[-22.8  -5.1  40.2  -7.2  -7.0  24.6  18.2 -14.3 -16.6  56.3 -24.6 -16.4
  22.0  60.7 -12.6  -8.0  18.1   7.6 -56.0] -> lesen
[ -1.5  -0.1  -8.8   3.4  -1.1 -17.3 -10.8  35.8  -4.3 -67.0 -11.1  -5.8
  -4.4 -16.3   8.0 -76.6  91.1  77.6  -7.1] -> Lidi
[ -5.8  -7.0  14.4   0.0  -9.9   2.8 -13.9  82.2   8.7 -43.3   2.8   6.8
  17.6 -13.9   8.7 -13.9  88.9  82.4  -0.7] -> nudo
[ -5.8  -7.0  14.4   0.0  -9.9   2.8 -12.7  82.2   8.7 -43.3   2.8   6.8
  17.6 -13.9 -12.4 -49.4  88.9  82.4  10.1] -> pev
[ -1.8  26.2   0.1  -9.8   0.1  -5.8   0.4   8.1   6.2   0.1  -3.1  -3.5
 -13.6 -13.3   5.0 -38.1   3.9   0.1   1.2] -> mera
[-15.4 -16.3  19.4 -16.2 -10.7  19.7 -12.9  13.3  25.6  36.0  17.3  -2.9
   9.6 -18.4   0.0  31.2  23.5 -73.1  -8.6] -> vekev
[-24.6 -14.3  24.6 -22.9 -12.6  40.2  -5.1  18.1   7.6  60.7  18.2  -8.0
  22.0 -16.4  -7.0  56.3 -16.6 -56.0  -7.2] -> Sosu
[  2.2  13.8 -10.2  -0.6  11.2 -12.7  14.4 -70.7  12.8  25.0   7.8   4.6
 -21.8  24.1  13.5  32.8 -65.5 -56.2   5.2] -> fize
[ 26.2 -13.3   0.1   1.2  -3.1   3.9  -1.8  -1.2 -13.6   5.0  -9.2  -3.5
   6.2  -9.8  92.0   0.4  -5.8 -38.1   8.1] -> venim
[ -1.8  26.2   0.1  -9.8  -1.2  -5.8 -38.1   8.1   6.2 -38.1  -3.1  -3.5
 -13.6 -13.3   5.0 -38.1   3.9 -52.1  -5.0] -> Sepon
perm: [  0.1   1.2  -1.8  26.2   0.1  -9.8   0.1  -5.8   0.4   8.1   6.2   0.1
  -3.1  -3.5 -13.6 -13.3   5.0 -38.1   3.9]
mera
again Sepon: 
[-38.1]
again mera: 
[0.1]
perm: [-56.0 -24.6 -22.9 -16.6 -16.4 -14.3 -12.6  -8.0  -7.2  -7.0  -5.1   7.6
  18.1  18.2  22.0  24.6  40.2  56.3  60.7]
Sosu
find: [  2.2  13.8 -10.2  -0.6  11.2 -12.7  14.4 -70.7  12.8  25.0   7.8   4.6
 -21.8  24.1  13.5  32.8 -65.5 -56.2   5.2]
fize
find: [-24.6 -14.3  24.6 -22.9 -12.6  40.2  -5.1  18.1   7.6  60.7  18.2  -8.0
  22.0 -16.4  -7.0  56.3 -16.6 -56.0  -7.2]
Sosu
perm: [ -5.1  -7.2  40.2 -24.6 -16.4   7.6 -16.6  60.7 -14.3 -56.0  -8.0  18.1
  22.0  24.6 -12.6  56.3  -7.0  18.2 -22.9]
Sosu

[ 36.4  33.3  -1.7  25.3 -31.0 -37.0  13.8 -73.7   7.8 -49.3   1.9  33.7
   0.5 -48.0] : Sepon
[-36.0  15.1  -3.1 -41.5  55.3  50.3  12.5  51.9 -23.2  39.4  10.6   3.0
  14.2  19.4] : venim
[-49.0  43.1 -27.9  10.5  -0.5  55.4   2.9   2.7  -7.9  -8.3  58.6  -7.1
 -44.3 -49.3] : fize
[ 40.6 -37.6  23.2  -7.7  -1.0 -46.6  -3.5  -1.7   7.3   7.0 -48.8   4.4
  35.8  41.6] : pev
[-44.8  56.1 -28.3   7.7   3.6  54.5  10.3  -7.8 -11.0 -13.8  59.9   4.6
 -39.0 -58.0] : vekev
[ 19.6  63.6 -12.4  22.1 -21.6 -13.2  23.7 -78.4  -0.5 -54.1  25.2  43.4
  -8.6 -72.7] : zekez
[-30.3  42.8  -9.1 -33.0  47.8  47.8  22.5  21.2 -24.1  18.0  23.0  20.6
   9.6 -11.4] : lesen
[-10.0   7.5  18.2 -28.9   8.1   5.6 -48.8  63.0  67.8 -44.7  25.8  33.2
  38.8  52.6] : nudo
[-45.0  53.8 -28.0   8.2   2.8  54.1   9.1  -6.3 -10.4 -13.0  59.2   2.8
 -39.5 -56.3] : mera
[ 13.8   1.9  25.3 -48.0 -37.0   7.8  33.3  36.4 -49.3 -73.7   0.5 -31.0
  -1.7  33.6] : Lezir
[-48.8  33.2 -10.0 -44.7  63.0  67.8  18.2  52.6 -28.9  38.8  25.8   7.5
   8.1   5.7] : Lidi
[-38.8  35.4  -8.7 -39.2  55.4  56.7  19.5  38.4 -26.1  29.6  22.6  13.0
   9.7  -0.3] : Sosu
perm: [  5.7 -48.8  33.2 -10.0 -44.7  63.0  67.8  18.2  52.6 -28.9  38.8  25.8
   7.5   8.1]
Lidi
perm: [-48.0  36.4  33.3  -1.7  25.3 -31.0 -37.0  13.8 -73.7   7.8 -49.3   1.9
  33.7   0.5]
Sepon
perm: [-41.5 -36.0 -23.2  -3.1   3.0  10.6  12.5  14.2  15.1  19.4  39.4  50.3
  51.9  55.3]
venim

